Named moves, each a turn or a mirror, and the order they were made in; the first pair answered:
V:
.03, -.02, .41, .14, -.04, .21, .08, .21, .09, -.14, .12, -.12, -.28, -.06, .23  ->  -.04, .02, .43, .15, .02, .23, .11, .21, .03, -.22, .07, -.12, -.36, -.03, .24
-.44, .45, .11, .10, -.04, .15, .13, .20, -.20, -.44, .03, -.20, -.07, .30, .01  ->  .08, -.19, .13, .35, -.60, -.01, .03, .26, .38, .01, .29, -.29, -.02, -.15, .09
.26, .14, -.45, .32, -.13, -.34, -.06, .56, .22, .18, .21, -.42, .48, -.26, .10  ->  -.14, .65, -.42, .07, .33, -.24, -.01, .48, -.21, -.16, .06, -.38, .42, .17, .15
.13, -.27, .03, .03, .02, -.05, -.10, -.06, .02, .12, .03, .10, .01, -.24, .05  ->  -.14, .06, .02, -.09, .26, .02, -.07, -.10, -.25, -.11, -.10, .12, .00, .00, .04
J:
-.04, -.16, -.26, -.21, .03, -.12, -.28, -.09, -.11, -.17, -.15, -.02, .22, -.13, -.02  ->  .02, -.22, -.16, -.18, -.01, -.07, -.27, -.11, -.12, -.16, -.18, -.01, .22, -.16, -.01
-.16, -.16, -.20, -.38, -.12, -.09, .00, -.61, .11, .34, -.21, .08, .08, .08, -.56  ->  -.09, -.15, -.21, -.29, -.20, -.10, -.02, -.59, .24, .41, -.18, .00, .05, .09, -.53
-.41, .38, .12, -.23, .18, .28, .13, -.24, -.27, -.31, -.21, .00, -.17, .42, -.01  ->  -.37, .11, .27, -.27, .20, .30, .16, -.39, -.27, -.22, -.23, .15, -.30, .29, .02
L:
.08, -.11, -.09, .14, -.31, .19, -.09, .11, .32, .12, -.09, .11, .04, -.10, -.03  ->  .11, -.11, -.10, .16, -.30, .14, -.07, .12, .32, .11, -.06, .14, .02, -.14, -.05
-.10, .17, .22, .05, .17, .25, .11, .10, -.09, -.26, .05, -.05, -.21, .21, .02  ->  -.19, .23, .18, .03, .15, .27, .12, .05, -.09, -.24, .02, -.07, -.16, .32, -.02
-.41, -.10, -.19, -.36, .01, .01, -.07, -.31, -.07, .23, -.19, .16, -.18, .43, -.22  ->  -.03, -.47, .23, -.21, .26, .05, -.16, -.10, -.26, .09, .06, .40, -.42, .02, .19
T:
-.16, .08, -.10, -.17, .05, .09, .01, -.25, -.13, -.01, -.16, .00, .05, .23, -.22  ->  -.03, .13, -.05, -.11, .28, -.01, -.07, -.04, -.32, -.15, -.07, .08, .04, .06, .01
-.20, .31, -.05, -.13, .07, .13, .08, -.03, -.07, -.08, -.10, -.13, -.02, .31, -.01  ->  -.07, .26, .02, -.02, .25, .08, .01, .10, -.21, -.19, .03, -.03, -.05, .13, .19
-.02, .32, -.17, -.10, .21, -.18, -.16, .11, -.19, -.10, -.07, .37, -.13, -.15, .31  ->  .15, -.03, .10, .02, -.01, -.05, -.12, .19, .04, -.02, .05, .38, -.27, -.34, .37
.38, -.14, -.18, .29, -.19, -.06, -.06, .14, .36, .00, .02, -.30, .08, -.04, .18  ->  .20, -.01, -.31, .20, -.31, -.04, -.06, -.05, .44, .11, -.10, -.31, .15, .16, .01
E:
.18, -.21, -.05, -.15, .09, -.17, -.19, -.18, -.05, .16, -.08, .14, .08, -.31, .05  ->  -.20, .13, .28, -.05, .28, .18, .04, -.06, -.14, -.15, -.14, -.01, -.14, .01, .19
.03, -.18, .12, -.06, -.39, .09, .19, .05, .49, .15, -.06, -.11, -.09, -.03, -.01  ->  -.12, -.20, .09, -.32, -.22, .04, .20, -.30, .26, .18, -.24, .09, -.10, .08, -.21
.40, .17, -.19, .18, .10, -.19, -.14, .22, .08, .15, -.12, .10, .34, -.18, .26  ->  .10, .28, -.09, -.10, .36, -.07, -.07, -.22, -.25, .01, -.33, .28, .21, .09, .13

Between the rows of a pair lie 2 to 3 moves.
.17, -.12, .17, .51, .12, .00, .25, .16, .07, .01, .21, .08, .11, -.22, .13  ->  .03, .15, -.09, .31, .44, -.08, .16, .02, -.28, -.08, .09, .17, .26, -.07, .09 | V, E, V
-.14, .28, -.12, .11, -.11, -.01, .25, .03, .03, -.10, -.05, -.18, .07, .26, -.08  ->  .06, .06, -.32, -.09, -.20, -.23, .07, -.16, -.02, .10, -.08, .05, .14, .05, -.20 | L, E, L
.27, -.31, -.05, -.31, -.10, -.18, -.12, -.15, .46, .59, -.02, .18, .16, -.30, .10  ->  -.15, .44, -.42, -.45, .18, -.18, -.09, -.15, .17, .30, -.20, .03, .40, .23, .00 | J, T, V
-.39, -.06, .18, .04, .46, .06, .31, -.42, -.31, -.13, -.26, .27, -.18, .01, -.07  ->  -.04, -.32, -.34, .04, .11, -.30, .10, -.47, -.01, .40, -.15, .24, .16, -.26, -.31 | E, E, L
.10, .18, -.01, .21, .18, .00, -.15, .31, -.14, -.08, .11, -.04, -.07, -.06, .20  ->  .23, .01, -.16, .16, .08, -.17, -.23, .21, -.16, .10, .14, .04, .03, -.21, .14 | L, E, L
-.23, -.12, .26, -.20, -.30, .29, .11, -.25, .27, -.01, -.07, -.22, -.13, .05, -.23  ->  -.06, -.07, -.25, -.33, -.19, -.08, -.12, -.31, .10, .15, -.06, -.07, .25, -.04, -.34 | T, E, E
.11, .21, -.14, -.07, .49, -.13, -.26, .15, -.41, -.15, .07, .11, .26, .18, .08  ->  .28, -.34, .03, -.25, .37, -.14, -.29, -.26, -.30, .11, .04, .37, .07, -.06, -.05 | E, T, E
.26, -.33, -.12, .15, -.27, -.17, -.15, .08, .00, .03, .13, .20, -.01, -.36, -.02  ->  -.10, .40, -.31, .11, .06, -.14, -.09, .18, -.31, -.26, .02, .07, .16, .09, .00 | J, J, V
.21, .19, .08, .18, .05, -.24, -.03, .41, .03, -.05, .02, -.09, .20, .18, .29  ->  .23, -.09, .28, .23, -.27, -.11, .10, .29, .36, .15, .01, -.17, .04, .09, .18 | T, T, L
-.06, -.01, .17, .01, .23, -.01, .04, .18, -.23, -.18, .12, .15, -.12, -.05, .26  ->  -.25, .27, -.26, -.06, -.04, -.09, .05, .10, .08, .01, -.03, -.11, .16, .25, -.04 | E, L, E
.26, -.11, -.49, .12, -.43, -.29, -.28, .13, .17, .25, .22, .02, .43, -.16, -.02  ->  -.06, .43, -.12, .28, .01, .04, -.14, .53, -.15, -.38, .29, -.11, .20, .12, .40 | V, J, E
.12, .00, .13, .43, -.24, .15, .05, .50, .34, -.10, .25, -.35, -.21, -.10, .15  ->  -.40, .41, .07, -.05, .35, .22, .07, -.03, -.36, -.31, -.13, -.05, -.22, .38, -.06 | J, E, E
.06, -.22, .37, -.17, .24, -.03, -.11, -.50, -.35, -.28, .07, .39, -.11, -.04, -.04  ->  .13, -.27, -.03, -.02, -.48, -.16, -.09, -.41, .39, .22, .10, .00, .17, -.01, -.38 | L, V, J
